Named turns come first, each shown by rows before and after it. Which turns, in which order, take the first row of each pair that follows to the second? Write the first one first, as in the answered first pair.
turn M:
-1.04 +4.51 -0.09 -2.92 +4.47 +0.45 +0.62 -2.88 -3.04 -0.34 -1.55  ->  -0.18 +3.61 +1.19 -3.40 +3.67 -0.60 -0.15 -4.10 -2.70 +0.52 -0.71
-0.92 +0.48 -0.44 +0.49 +0.91 +1.37 -0.79 +3.41 +1.17 -0.05 +2.79  ->  -0.97 +0.13 +0.28 -0.30 +0.98 +0.77 +0.04 +2.84 +1.06 +0.15 +3.75
-2.80 -0.60 -2.93 +2.27 -0.51 -0.65 -2.09 +0.26 +0.40 +1.16 -1.90  ->  -3.52 -0.51 -3.64 +0.91 -0.50 -0.26 -0.16 -0.18 +0.16 +1.69 -0.69
turn K:
+1.82 +3.17 -0.12 -1.14 +2.87 -0.04 +1.51 -0.08 -0.65 -0.06 -0.28  ->  +2.37 +2.19 +0.24 -2.33 +2.43 +0.02 +2.32 -0.94 -0.95 +0.86 +1.24
-0.83 +0.43 -3.41 -0.65 +3.27 +3.31 +4.73 +2.61 +0.55 +0.25 -2.03  ->  +0.93 +1.47 -3.21 -0.87 +3.85 +3.05 +4.67 +3.25 +0.77 +0.46 -1.50
+0.78 +1.63 -1.18 -0.64 +1.72 +1.26 +2.11 +0.48 -0.60 +0.03 -2.38  ->  +2.16 +1.31 -0.67 -0.75 +1.61 +0.70 +1.05 +1.27 -0.22 -0.34 -1.63
-2.03 -2.35 -0.31 -2.23 +1.87 +1.96 +3.74 -3.89 +0.87 +2.00 -2.05  ->  -2.31 -0.85 -1.33 -0.41 +2.14 +2.52 +2.90 -2.41 +1.71 +0.56 -5.06
turn G:
+1.83 +3.92 -0.12 -0.38 -2.48 -0.17 -0.04 +1.40 -0.98 -0.26 +2.82  ->  +0.92 +2.01 -0.13 +1.20 -3.36 +0.13 +0.27 +2.92 -0.15 -0.96 +2.61
+2.26 +1.52 +1.59 -4.02 +5.17 +0.64 +3.86 -2.46 +3.11 +0.22 +0.44  ->  +0.83 -4.04 +1.85 -1.99 +2.06 +0.11 +4.88 -0.05 +5.10 +0.34 +4.39
+3.28 -0.79 +1.68 -2.07 +0.83 -2.91 -0.31 -1.91 +1.49 +2.33 +2.89  ->  +1.38 -3.77 -0.99 +2.20 -0.31 -1.74 +0.05 +2.22 +3.29 +0.33 +1.05
Pairs:
Between the rows of a pair lie 2 to 4 turns.
+3.76 +1.95 -0.42 +0.36 +3.26 -0.67 -1.14 +1.08 +0.31 -0.59 -2.18  ->  +0.00 -0.58 -0.34 -3.27 -0.06 +0.42 +2.47 -2.04 -0.97 +2.13 +2.49 -> M G K
+2.00 +1.23 +2.41 +2.40 +2.94 -0.80 -1.77 -1.02 +0.87 -1.25 +0.89  ->  -0.27 +0.95 +2.53 -0.29 +1.38 +0.01 +0.84 -2.89 -0.41 +0.36 +3.63 -> M G K
-5.81 -4.83 -0.18 -2.01 -3.71 +0.19 +2.11 -4.05 -1.18 +2.10 +1.89  ->  -4.11 -4.17 -0.79 +3.07 -2.15 -1.34 -3.75 -1.49 +1.23 -1.09 -6.37 -> M G
-2.65 -0.64 +2.70 -4.37 -1.88 -1.41 -1.43 -7.50 -1.78 +3.19 +0.85  ->  +3.69 +4.37 +3.89 -3.54 +1.28 -1.79 -4.28 -4.21 -2.19 +1.54 +0.82 -> G G K G
+5.24 +1.83 +4.68 +0.71 +0.63 -1.34 -4.34 -0.63 +2.47 -1.00 -2.49  ->  -1.85 +0.84 +4.10 -4.36 -2.49 +0.78 +1.68 -5.98 -1.08 +2.23 +0.45 -> M G K K
+0.03 +3.04 -0.80 +2.67 -2.28 -0.39 -2.71 -1.32 +0.50 -1.65 -6.35  ->  -1.26 +1.03 -0.80 +3.24 -3.70 -0.67 -2.68 -1.24 +0.46 -1.21 -5.73 -> G G K G
+0.55 +0.65 +1.48 +3.04 -1.94 -0.96 -4.57 +0.39 +0.44 -1.61 -2.07  ->  -0.78 -0.99 +0.85 +1.40 -4.37 -0.07 -1.73 +1.43 -0.40 -0.10 +3.63 -> G M G G
+3.33 +1.84 +1.17 -1.93 +3.66 -0.14 -3.36 -3.20 +0.44 -0.81 -0.24  ->  -2.24 -1.09 -0.27 -3.77 +0.17 +1.40 +1.49 -4.35 -1.35 +1.09 +2.71 -> M M G K
